In the data rows, the value 128 means zero.
A hidden rule labels the rows of this table. It goes by one to three of the table's principal directions, not those with the most spread.
"127 109 135 124 114 115 144 115 103 140 120 115 127 125 079 180 141 152 135 144 113 154 122 109 096 139 140 120 123 098 151" z939
"129 155 150 121 123 122 128 101 087 200 106 113 116 111 143 178 078 133 117 134 149 158 108 103 088 107 111 093 112 105 117" z865
"130 164 154 144 061 123 141 132 146 146 129 114 128 098 108 141 182 177 116 172 092 172 120 106 159 161 136 149 140 078 141" z939
"150 169 153 125 114 126 133 120 131 174 113 123 121 116 154 108 101 124 108 136 142 142 123 122 140 126 111 109 139 120 120" z865
"159 148 148 125 132 123 153 116 090 196 103 092 091 137 155 108 058 092 097 135 160 136 102 107 118 113 120 103 122 117 145" z939
"160 188 145 133 123 140 135 130 121 180 109 097 096 120 192 073 076 087 092 131 161 130 098 111 169 105 107 127 121 125 115" z939
"143 172 148 140 107 128 144 130 128 171 111 103 106 125 156 102 118 126 103 157 138 144 108 108 161 125 125 133 124 109 138" z865
"144 126 136 112 136 125 135 117 104 172 115 118 099 136 151 119 088 108 112 123 149 130 116 120 116 120 127 100 124 122 135" z865
"123 079 138 137 132 097 160 119 140 119 122 122 147 167 048 156 158 148 126 158 117 136 176 143 087 159 149 107 153 132 177" z939
"131 065 109 123 190 109 143 125 122 096 114 114 124 192 079 110 103 077 138 106 160 105 167 158 081 133 135 099 130 168 163" z939
"117 113 142 154 138 098 136 123 161 107 128 133 168 155 066 150 141 137 128 140 129 125 185 159 081 137 132 107 160 161 132" z865
"157 171 150 146 147 123 132 128 149 140 115 111 150 135 139 081 060 072 104 113 167 112 151 151 120 116 085 115 153 167 105" z939
"132 164 144 156 129 125 128 132 159 126 129 128 159 127 134 106 110 117 112 134 140 118 153 145 132 119 108 131 152 159 108" z865
"108 138 152 159 150 103 146 113 124 146 107 120 171 152 084 172 087 135 134 156 150 142 167 144 061 133 101 112 139 149 151" z834
"112 120 137 147 129 118 148 107 090 166 120 118 138 134 115 173 091 146 125 146 130 137 125 112 076 115 133 113 125 121 149" z865
"122 131 133 128 129 131 123 108 099 149 132 146 144 108 135 160 086 142 139 114 126 130 122 123 085 112 122 109 133 130 115" z865
"140 121 123 119 152 135 135 115 081 166 119 116 103 135 162 119 058 095 119 108 154 116 104 115 104 101 126 107 116 134 132" z865
"128 132 129 129 137 133 133 117 098 157 123 126 120 127 153 128 081 119 125 123 141 124 114 120 109 113 123 117 122 130 132" z865
"138 128 122 114 102 146 120 124 122 139 153 151 123 093 165 126 138 148 116 115 102 113 102 111 154 110 146 131 135 116 099" z865
"134 146 130 126 113 142 132 126 107 154 126 119 113 112 160 111 102 124 122 126 128 136 103 112 140 129 118 134 121 108 131" z865
"120 131 134 138 126 124 148 118 086 162 111 103 113 134 123 150 097 132 130 147 134 148 106 104 104 128 128 129 109 104 162" z865
"130 149 128 129 107 142 131 126 104 143 125 111 124 100 137 144 122 134 128 132 118 144 094 099 141 125 117 151 109 094 124" z865
"124 135 117 125 092 147 120 149 143 111 152 133 118 100 158 119 185 153 120 141 094 120 094 108 195 128 145 176 116 101 113" z865
"120 157 124 134 091 146 113 150 153 117 148 136 125 099 172 107 170 150 120 139 103 120 100 117 191 128 132 172 120 110 102" z834
"140 129 124 125 133 138 131 123 098 150 130 122 107 122 161 114 088 109 117 113 137 116 102 114 127 105 134 122 122 129 123" z865
"137 131 129 123 116 136 132 119 104 160 132 126 109 116 160 119 102 127 113 120 126 123 103 111 129 112 138 118 127 117 122" z865
"111 133 137 136 110 125 130 118 107 143 127 131 140 113 115 165 116 157 142 137 115 147 120 119 095 138 123 129 125 106 137" z834
"134 129 137 133 128 125 131 130 145 129 137 143 140 131 136 107 116 126 118 127 128 113 147 145 126 132 125 120 153 148 125" z865
"112 130 146 143 141 107 134 108 117 152 111 130 147 144 101 161 092 139 137 136 144 144 156 141 062 130 119 092 139 140 142" z834
"130 140 137 136 140 124 132 128 122 145 119 120 125 140 141 109 083 105 123 125 150 124 133 139 110 130 110 118 132 140 135" z834
"128 144 139 140 114 127 134 136 143 127 130 131 138 126 131 105 124 133 126 140 123 130 137 138 137 149 117 139 143 127 140" z865
"130 149 156 150 146 109 143 109 120 172 109 130 143 150 134 112 045 115 120 129 161 126 157 150 068 122 109 083 156 158 142" z865
"122 126 122 122 132 136 123 124 112 149 131 132 115 126 164 127 110 126 120 123 135 119 113 120 129 111 130 122 117 128 121" z834
"135 148 133 138 126 132 131 137 147 139 131 131 123 134 166 084 119 119 108 135 136 110 127 134 158 119 128 133 138 143 123" z834
"149 158 120 120 113 156 116 160 153 119 144 126 100 114 206 034 123 091 107 111 131 099 098 132 210 132 113 165 126 128 107" z865
"154 169 138 137 130 138 135 134 135 139 119 118 127 124 163 065 082 092 114 119 148 116 121 133 155 123 103 135 139 141 122" z865
"147 140 128 123 104 142 131 136 137 132 141 131 119 109 159 092 139 128 111 126 113 117 110 118 172 126 134 143 137 117 117" z939
"140 156 124 137 107 145 117 160 168 105 148 134 118 118 185 045 140 110 111 120 120 095 111 139 200 131 126 167 138 136 105" z865
"133 145 132 136 126 132 127 141 133 136 130 121 114 131 164 089 104 107 115 127 139 112 114 133 147 124 121 140 127 134 124" z865
"133 152 151 150 135 112 137 120 123 155 117 122 140 136 128 127 073 117 120 132 148 123 136 137 090 115 116 109 142 147 125" z865
"135 156 156 150 138 104 136 109 120 168 106 124 132 141 123 135 075 125 121 133 153 134 139 133 079 104 130 085 144 149 125" z865
"125 156 143 146 146 110 123 108 108 145 102 122 131 133 108 155 085 125 147 119 152 147 131 128 072 103 128 092 125 143 119" z865
"140 122 123 123 133 127 122 138 113 102 130 116 119 120 108 134 118 106 144 108 127 126 107 125 119 128 126 143 117 123 121" z939
"139 146 136 114 073 138 104 155 183 068 164 161 167 067 102 138 209 166 144 125 071 134 128 138 179 167 112 179 152 104 088" z939
"125 125 141 133 089 119 129 143 140 086 147 128 163 093 058 185 177 162 148 147 083 152 128 126 121 169 117 173 138 097 132" z865
"115 127 134 124 109 121 112 125 120 100 136 134 163 090 064 217 158 161 160 128 100 158 126 121 091 144 112 146 121 103 110" z834
"136 139 141 113 112 126 111 127 137 123 140 144 155 091 109 174 139 143 132 121 113 136 128 130 118 131 106 132 136 119 091" z865
"135 135 132 122 102 136 121 150 161 096 149 130 150 101 111 134 173 133 122 138 104 132 134 134 166 158 105 170 137 115 114" z865
"140 165 151 115 107 131 106 126 144 143 137 140 157 083 134 153 113 128 120 118 127 141 134 137 122 136 082 126 143 123 081" z865
"140 135 132 118 095 139 118 156 154 101 157 129 139 092 129 129 164 127 116 133 100 122 115 130 173 152 108 177 134 110 106" z865
"116 131 130 130 082 125 115 140 149 076 150 145 164 080 067 201 219 192 158 147 068 151 117 114 143 150 138 175 127 091 109" z834
"139 133 128 118 142 125 117 120 106 123 119 125 128 114 111 160 108 116 146 107 136 133 109 120 103 108 122 120 114 128 107" z865
"146 172 141 137 133 129 124 139 117 133 112 101 114 119 142 103 078 087 130 118 153 135 104 127 129 125 098 141 117 128 120" z865
"136 165 139 140 111 126 128 145 140 122 120 109 117 118 128 121 147 127 127 148 126 141 107 117 161 131 126 157 117 114 126" z865
"112 122 140 140 108 115 134 140 125 115 133 116 143 121 084 172 143 147 140 154 109 147 128 129 106 162 115 158 125 105 149" z834
"126 135 148 143 140 110 136 124 130 154 121 124 136 147 127 130 086 116 114 139 149 122 147 145 092 125 117 107 143 151 134" z834
"120 119 121 131 131 127 130 135 135 120 127 123 114 144 131 117 150 129 126 137 128 127 129 128 143 131 143 134 121 128 141" z834
"153 110 134 123 126 125 147 133 120 130 134 115 120 133 115 107 105 103 113 124 127 118 128 130 124 141 128 128 145 128 146" z939
"119 098 125 134 162 110 145 113 087 148 105 106 111 167 103 152 086 111 135 130 153 131 129 124 070 117 140 101 112 135 163" z834
"112 070 117 136 158 104 151 121 091 104 119 110 133 162 048 196 135 135 153 142 123 130 130 120 068 127 155 128 111 128 172" z865
"120 087 117 130 171 113 145 123 087 137 110 103 099 175 114 133 082 096 134 124 157 118 123 129 080 118 143 109 107 141 168" z865
"138 117 134 130 154 109 136 111 118 142 112 129 128 151 109 136 099 118 129 119 147 120 139 134 088 106 140 088 135 150 129" z939
"139 092 128 132 133 112 154 132 123 128 130 114 115 156 102 124 132 120 112 142 125 112 130 127 120 131 155 125 136 132 158" z939
"105 117 114 136 118 125 121 130 129 110 134 127 124 125 112 173 188 164 136 145 105 132 111 108 140 109 164 145 105 114 118" z834
"118 129 117 132 144 128 121 138 129 126 121 116 105 147 153 113 130 113 125 130 144 116 114 127 144 111 137 134 104 136 126" z834
"135 155 125 138 131 133 119 141 152 119 127 122 122 129 156 096 139 113 116 128 137 113 119 129 168 107 130 142 123 142 104" z865
"129 140 139 153 112 115 140 122 130 126 127 114 150 119 088 169 149 149 122 150 114 138 128 112 117 113 142 136 134 125 120" z939
"123 164 133 153 074 138 127 139 153 101 145 119 159 081 101 163 201 172 126 157 083 149 112 101 174 132 132 185 127 096 103" z865
"142 181 152 155 098 123 128 113 142 128 127 132 172 087 097 157 132 155 129 130 110 146 133 116 117 110 123 126 153 128 089" z939
"135 155 130 151 087 135 138 131 135 122 135 107 136 099 114 142 173 151 112 149 098 139 105 094 167 114 146 162 126 101 111" z939
"134 165 142 152 101 128 132 129 134 136 130 117 136 107 129 129 131 139 117 141 118 137 117 114 141 117 130 142 136 120 113" z865
"137 155 156 148 113 112 134 105 120 142 124 137 167 102 085 178 105 154 136 130 117 146 138 124 076 115 124 106 155 132 110" z865
"148 179 161 147 162 114 122 085 097 169 107 140 179 106 114 172 009 106 136 093 169 134 149 138 029 076 087 066 156 176 080" z865
"144 155 159 152 181 100 136 066 104 169 097 143 203 132 075 192 021 116 134 100 173 130 183 145 002 069 099 038 168 193 090" z939
Which label does each new row get?
"167 116 131 092 139 134 132 125 115 139 128 146 115 122 149 087 082 100 129 094 136 108 116 137 129 134 115 107 143 130 128" z939
"134 111 137 139 176 102 147 117 094 135 102 111 120 170 089 138 060 093 144 122 165 130 142 142 056 121 128 093 129 158 165" z865
"118 156 149 128 126 122 117 117 106 156 114 123 143 107 119 176 082 130 142 128 142 157 125 129 079 136 085 119 119 115 119" z834
"155 089 106 109 115 137 144 120 102 120 137 127 098 122 125 108 150 132 126 106 100 108 090 096 151 110 181 125 125 105 132" z939
"127 131 109 107 138 143 105 113 112 130 123 141 126 111 156 128 114 123 143 087 134 117 105 118 126 098 123 112 106 122 086" z865
"138 109 121 124 131 137 145 144 118 119 137 126 111 139 145 082 109 109 126 127 124 109 117 132 147 148 130 149 133 128 163" z865
"165 138 132 106 168 134 121 109 101 189 113 127 096 144 210 053 001 050 098 068 188 084 115 142 101 083 105 064 134 164 093" z939
"168 162 140 126 112 137 150 107 111 189 110 110 109 117 170 081 085 111 091 121 141 124 102 098 152 098 131 102 136 114 116" z939
"119 115 122 133 101 126 129 151 156 095 143 128 123 130 116 115 190 150 129 147 098 124 125 130 166 155 147 163 129 110 141" z834
"130 098 133 140 150 097 156 100 083 153 097 100 104 166 068 171 108 129 136 138 143 149 130 110 059 109 170 080 120 126 168" z939
"113 134 153 133 146 107 124 121 116 164 118 126 140 140 122 170 070 119 125 140 156 136 147 149 063 133 094 105 130 143 133" z834
"150 119 124 101 127 140 138 128 103 145 128 133 104 119 154 108 113 122 127 122 124 120 096 112 151 129 132 132 121 109 142" z939
"154 179 152 137 136 122 144 100 087 193 087 099 110 125 144 118 045 103 120 122 166 153 107 105 097 099 113 087 123 122 129" z939
"142 119 128 120 097 123 121 123 156 102 152 183 149 103 122 118 175 181 141 110 080 099 125 132 142 115 174 115 164 129 095" z939
"148 148 129 130 123 137 130 137 143 123 129 118 121 123 145 083 125 105 114 121 133 123 126 129 162 129 122 137 136 133 120" z939
"111 113 099 131 162 140 125 135 100 098 114 098 117 146 120 130 115 093 151 113 148 129 112 120 122 123 115 153 086 128 142" z834
"123 163 148 135 118 125 105 131 159 119 138 157 174 101 129 138 112 138 137 119 126 127 153 157 110 138 088 128 153 146 090" z834
"147 169 147 134 138 125 116 121 149 157 122 143 131 128 175 081 074 103 109 106 158 107 140 149 124 100 114 091 153 164 088" z865
"149 120 135 115 117 124 138 129 156 126 134 159 135 132 137 080 140 143 124 124 113 104 138 143 151 141 140 115 159 132 132" z939
"125 133 142 138 125 118 128 135 149 125 136 135 140 131 117 136 137 135 120 145 127 131 152 144 123 138 125 127 147 144 131" z834
"111 111 112 120 117 150 114 141 130 108 160 147 138 107 152 136 148 140 128 126 106 116 123 130 149 139 120 162 126 124 120" z834
"133 120 154 150 167 094 137 096 088 146 118 135 171 137 071 194 026 113 143 107 153 120 155 148 000 097 115 074 157 174 120" z865
"133 092 096 114 193 126 145 081 025 166 077 090 081 165 118 157 048 090 153 086 173 131 082 083 057 061 159 070 069 122 149" z939
"120 123 113 118 125 141 112 140 146 108 143 137 130 119 150 122 158 129 125 122 120 112 121 130 161 125 125 150 117 127 105" z834
"128 155 130 130 152 135 108 126 131 144 122 125 131 127 166 119 084 094 117 110 163 118 132 139 122 102 098 116 121 155 093" z834
"130 159 142 117 127 136 105 122 126 152 131 137 144 099 157 140 080 113 123 107 145 132 130 138 108 124 080 117 131 132 089" z834
"112 125 139 136 140 115 131 105 097 161 116 133 135 135 118 172 088 143 137 130 139 139 133 125 065 113 130 094 126 133 135" z834
"139 128 108 107 109 157 102 171 197 074 166 159 106 119 188 031 200 118 115 116 107 101 137 155 238 158 136 166 146 141 112" z865
"116 064 107 142 174 107 164 143 164 050 117 115 156 200 027 124 200 122 148 163 127 126 196 157 131 171 145 148 137 161 206" z865
"125 143 137 123 128 131 114 141 128 129 132 126 134 115 144 127 094 108 131 120 139 126 122 142 120 144 087 144 123 127 117" z834
"134 108 126 125 123 128 144 141 119 140 131 102 103 143 137 105 118 104 106 138 132 119 114 123 141 143 128 143 120 114 153" z865
"114 154 136 137 100 130 123 125 133 129 125 122 144 103 111 163 158 158 136 145 112 160 125 114 133 139 117 144 120 101 120" z834
"127 139 152 125 153 112 117 126 129 148 122 140 146 135 130 142 065 107 131 122 159 126 154 162 076 136 085 103 143 156 121" z834
"113 134 128 145 131 126 135 139 130 138 123 109 101 151 144 121 144 128 115 161 138 139 128 123 149 129 143 140 116 131 155" z834
"111 128 116 124 114 151 119 149 144 112 149 147 122 119 168 098 155 142 132 138 111 126 127 135 175 155 123 163 127 122 142" z834
"100 139 150 154 144 103 131 122 152 139 114 128 166 154 096 166 122 142 127 162 148 144 180 155 084 139 105 112 141 154 140" z834
"125 152 145 126 119 124 108 139 140 111 137 144 165 099 118 147 103 128 147 116 124 128 132 151 105 148 081 146 137 129 102" z834
A new table starts here. A hidden rule labels the rows of this table. It goes by one to three of the table's principal directions, not those with the most spread.
"178 179 121 081 108 114 139 130 058 096 109 182 027 126 163 112 122 129 094 203 054 060 166 148 110 092 058 245 119 176 097" 4
"131 145 136 137 042 117 162 179 139 108 147 149 105 168 193 106 058 141 151 176 121 043 193 108 149 068 118 150 106 107 092" 1
"101 073 142 142 126 139 150 111 144 155 166 095 207 157 073 121 145 097 125 093 183 189 082 058 107 207 163 049 156 084 139" 5
"163 152 127 085 141 120 090 118 080 101 118 146 034 111 124 123 155 106 095 147 096 114 118 125 089 151 075 213 152 115 127" 5
"101 138 116 159 110 128 136 152 167 129 136 109 164 150 168 126 105 154 169 136 137 099 152 154 183 094 149 108 106 158 126" 1
"124 111 132 120 125 129 112 108 117 131 121 124 132 137 118 123 145 127 115 127 129 137 108 119 116 149 125 119 131 128 131" 1
"170 200 134 137 109 107 194 201 139 128 156 170 093 116 108 109 069 107 164 164 133 098 212 128 094 075 143 197 112 137 081" 5
"152 168 134 117 133 105 153 134 094 143 139 160 102 095 085 126 113 122 103 151 112 108 147 152 066 137 121 170 103 155 100" 6
"124 101 136 109 114 117 087 105 120 106 101 116 113 140 115 109 153 140 118 126 125 137 096 129 114 138 122 118 135 095 134" 2
"087 085 136 142 115 130 101 110 156 134 120 107 169 130 143 143 125 164 128 096 146 130 102 144 150 122 149 050 122 087 154" 6
"116 114 124 124 126 144 116 122 133 124 134 123 127 147 159 136 139 126 131 128 133 128 122 113 154 132 118 124 150 120 149" 6
"133 099 129 111 153 159 116 102 107 135 144 119 122 142 123 139 168 080 104 111 142 172 093 060 120 193 106 133 181 109 152" 1
"111 130 121 144 119 150 159 138 138 148 159 134 163 157 167 140 117 128 144 144 135 113 149 113 168 123 132 119 136 163 134" 5
"142 147 129 120 117 145 132 154 125 122 156 153 089 148 167 132 121 115 141 150 122 105 158 101 144 116 105 175 165 116 130" 2
"141 134 129 118 135 125 143 131 118 124 134 131 114 119 110 125 127 106 118 128 132 139 129 112 107 138 123 143 135 115 127" 0
"087 047 134 132 150 158 069 091 162 126 126 073 169 143 127 147 175 116 125 055 176 199 051 077 154 187 142 039 183 039 188" 0
"110 111 129 137 110 140 128 118 124 141 142 128 151 146 158 139 124 143 120 132 122 107 122 121 152 138 120 104 128 134 130" 5
"111 089 120 105 131 130 059 089 124 088 082 093 101 135 163 126 167 145 112 112 114 134 079 139 159 131 101 115 140 098 163" 2
"120 148 121 128 106 109 146 140 124 120 138 127 123 132 142 120 106 140 128 154 119 086 145 152 132 114 121 142 102 146 118" 4
"150 178 130 132 131 120 141 161 124 139 149 163 100 117 120 127 115 139 147 153 109 102 166 156 116 107 126 180 128 154 104" 0
"138 149 114 101 166 121 145 108 086 129 145 125 103 104 096 135 151 090 088 139 123 139 109 127 090 181 100 173 133 155 140" 4
"124 133 127 116 159 106 116 097 099 139 127 126 131 091 076 136 154 148 093 121 107 136 086 177 092 168 121 123 114 140 131" 4
"113 090 131 145 125 132 132 120 157 126 110 097 174 133 119 124 122 121 137 093 158 163 112 104 139 127 158 065 119 100 137" 0
"142 139 135 129 123 115 149 134 119 133 131 144 133 124 097 115 122 136 129 138 116 129 134 137 107 125 135 133 119 134 105" 6
"128 127 129 135 116 133 125 141 148 123 119 129 129 139 148 124 117 130 149 128 137 125 147 123 145 098 139 125 128 124 127" 5
"172 139 129 098 144 167 128 138 097 119 146 156 050 133 165 144 138 057 109 135 124 138 149 043 119 148 077 208 192 102 139" 5
"087 060 138 138 111 134 100 097 158 129 105 091 184 145 133 130 135 143 126 088 164 157 088 112 144 136 158 033 124 082 156" 6
"139 182 108 111 154 132 152 129 088 141 156 155 096 121 145 143 138 115 111 175 099 095 151 154 127 141 093 207 130 211 128" 5
"176 194 115 086 118 107 163 135 056 103 122 183 037 111 152 118 113 129 090 206 052 056 172 165 106 095 061 247 107 191 095" 5
"095 094 110 144 203 149 048 073 143 142 085 080 160 082 134 174 180 153 112 056 128 177 058 178 165 159 136 068 123 147 178" 5
"114 103 141 141 100 137 112 128 142 135 129 132 146 146 150 131 120 151 137 121 131 116 126 118 145 118 136 092 132 102 125" 6
"123 144 127 147 107 137 125 155 153 132 128 136 126 139 175 133 099 139 156 137 134 096 168 134 157 084 138 134 116 142 121" 0
"144 162 115 134 200 134 104 119 120 149 120 130 118 081 093 150 162 126 126 106 113 161 114 172 118 149 129 159 129 181 131" 5
"179 160 130 076 140 122 092 102 048 117 112 166 038 130 102 106 178 104 086 179 077 117 119 122 068 169 070 239 146 176 102" 4
"157 182 126 147 118 101 186 179 137 126 136 146 117 099 106 114 070 123 148 145 123 100 185 150 104 084 145 161 084 146 082" 5
"099 053 149 143 094 153 082 112 166 129 112 109 168 165 158 130 136 147 143 088 158 153 099 083 161 124 150 040 155 053 149" 0
"149 136 143 115 150 124 169 133 107 148 171 152 126 110 058 130 134 093 109 124 140 165 121 096 068 175 129 141 162 095 124" 3
"110 112 127 123 121 142 097 122 137 121 135 120 122 152 164 134 145 136 136 127 133 121 117 119 158 133 117 123 156 111 152" 6
"129 150 114 134 163 119 115 113 121 138 103 121 135 098 110 135 141 142 123 124 112 132 122 182 125 125 135 136 092 193 122" 2
"108 086 138 133 101 128 081 112 142 115 103 106 129 130 155 133 121 149 118 100 134 116 104 122 138 124 128 078 119 071 138" 0
"122 143 118 144 178 137 115 124 140 150 132 122 145 098 114 154 145 132 135 102 132 152 118 160 136 140 141 123 130 158 142" 0
"097 134 117 161 076 119 123 158 171 110 117 108 150 157 204 119 084 180 171 145 122 061 163 168 201 058 141 104 083 147 116" 6
"132 140 128 146 092 127 141 159 155 121 113 131 133 150 160 110 092 131 164 145 138 102 176 123 149 073 148 133 100 147 105" 0
"105 133 121 152 130 152 166 155 166 148 170 125 170 149 162 148 108 117 162 126 163 130 158 109 173 114 151 108 147 138 149" 6
"096 094 121 143 125 157 121 117 147 136 146 102 169 162 172 144 139 128 137 113 145 135 109 098 182 148 128 086 151 125 155" 5
"111 113 136 133 094 136 139 135 137 134 152 136 145 159 156 128 114 140 136 140 135 106 137 110 147 122 129 107 139 110 131" 5
"156 150 128 112 134 138 166 139 102 132 147 156 099 127 128 131 120 087 115 150 125 128 155 092 106 135 108 178 146 141 121" 3
"099 097 131 136 104 123 121 110 140 129 117 114 167 144 138 125 125 158 128 124 133 120 112 141 145 121 142 074 110 122 135" 4
"125 123 131 114 153 112 116 092 096 141 129 131 138 108 072 128 164 151 096 126 104 144 081 166 095 172 121 118 127 140 129" 5
"138 168 114 114 131 113 154 135 096 120 145 143 094 112 141 133 116 133 107 162 092 082 143 160 125 126 093 181 112 161 118" 5
"122 152 123 143 112 129 178 159 143 140 163 142 151 149 144 125 102 132 155 156 134 105 167 131 151 105 140 137 127 155 119" 4
"103 116 135 164 124 123 141 137 163 159 152 105 204 144 084 118 126 140 158 110 163 152 117 129 127 153 179 069 115 138 116" 4
"166 191 115 126 123 118 148 156 109 118 104 165 079 114 160 120 100 139 139 176 081 076 190 170 137 062 109 208 090 206 089" 0
"141 139 115 120 161 131 101 114 116 118 100 118 099 102 133 137 146 117 115 117 114 138 118 143 128 132 112 155 122 150 135" 5
Here are more rows. What is the label of each one?
"110 130 118 144 112 135 106 128 142 127 114 126 143 153 180 128 130 173 152 145 106 094 138 165 186 092 128 121 113 173 126": 4
"149 167 127 129 113 112 168 147 110 135 133 156 116 119 121 118 097 128 124 164 110 093 168 145 105 106 125 165 093 173 092": 1
"127 095 141 128 102 129 110 119 137 119 103 120 137 145 128 113 127 130 131 117 138 140 119 102 125 121 139 097 126 097 122": 0
"136 141 127 109 123 121 122 125 110 119 127 139 098 132 130 121 135 125 119 150 117 113 133 135 114 128 112 162 131 137 127": 6
"145 157 140 121 120 109 138 131 098 148 145 163 113 118 089 119 125 142 114 157 106 105 139 152 080 140 123 159 115 153 097": 4
"089 053 134 158 160 156 038 081 168 145 084 078 181 107 135 163 162 154 124 035 154 185 057 130 159 154 157 016 133 080 168": 5
"106 143 118 132 127 096 098 115 131 121 102 110 133 112 121 122 131 176 128 136 111 098 116 210 129 112 136 120 077 167 123": 1
"124 101 134 120 169 128 097 088 115 141 115 119 142 095 076 143 168 138 099 088 124 176 071 145 101 171 132 091 141 105 147": 2
"135 140 122 113 156 119 132 109 091 131 139 133 109 097 107 142 143 129 091 129 100 124 102 150 108 163 100 148 130 134 132": 4
"106 117 117 141 153 152 117 114 146 149 129 107 168 144 141 141 150 115 142 116 154 155 119 119 156 146 146 108 136 173 150": 1
"162 208 099 109 153 123 170 155 088 114 149 154 057 104 164 139 112 102 115 180 085 075 176 154 135 111 077 245 120 200 117": 6
"124 139 120 115 142 116 129 115 107 123 133 131 116 113 122 133 140 146 109 139 102 114 112 165 128 137 108 142 126 141 135": 4
"116 117 131 122 153 118 114 092 100 145 136 129 143 100 089 143 157 161 092 114 101 136 078 169 109 172 117 103 128 126 135": 5
"150 149 131 123 133 122 169 144 118 134 144 143 122 123 097 119 117 097 128 141 136 140 149 107 097 134 133 155 129 137 112": 2
"120 075 139 115 125 126 087 096 131 109 095 099 131 131 108 117 154 123 112 094 144 168 079 102 114 151 132 083 140 066 146": 5
"143 143 147 134 110 102 167 144 121 144 144 160 144 116 068 111 107 148 130 142 120 125 144 147 081 118 151 119 110 119 091": 6
"133 148 130 130 100 119 144 158 134 115 141 145 106 135 154 122 099 147 144 150 113 087 159 141 143 090 120 149 126 112 115": 2
"156 156 125 098 135 114 178 135 091 118 150 149 095 123 095 115 129 091 106 161 118 130 140 110 088 146 105 186 140 137 119": 1
"174 201 119 121 100 124 214 193 113 113 160 178 074 139 166 113 070 096 149 196 105 070 223 110 133 068 103 230 123 168 089": 2
"110 092 125 139 144 149 112 104 140 137 120 108 169 140 134 138 155 138 131 102 132 161 094 120 162 145 136 081 144 128 148": 1
"135 131 133 130 140 125 142 128 124 138 136 138 136 109 102 135 127 131 121 118 124 141 123 134 113 135 133 119 130 118 124": 2
"139 109 129 107 155 163 073 106 108 123 126 131 079 128 160 152 170 104 106 108 118 147 100 088 137 164 087 155 186 097 158": 0
"106 110 123 148 175 126 081 092 144 151 091 100 176 094 090 144 162 160 127 082 132 170 083 185 129 144 161 072 101 161 141": 0
"103 126 120 137 142 118 113 118 130 128 139 112 137 100 136 151 129 167 115 109 109 109 099 179 149 138 118 101 119 111 145": 1
"120 120 116 115 129 119 098 112 124 098 099 104 108 130 148 121 144 138 122 130 114 119 108 149 148 121 111 135 120 130 142": 2
"123 153 107 143 139 133 150 144 144 127 131 112 148 145 147 121 126 120 158 146 133 125 151 139 165 113 138 148 114 194 125": 6
"150 131 133 128 106 122 147 140 121 119 117 137 119 138 123 107 112 117 131 142 121 122 146 105 117 115 126 142 117 130 099": 2
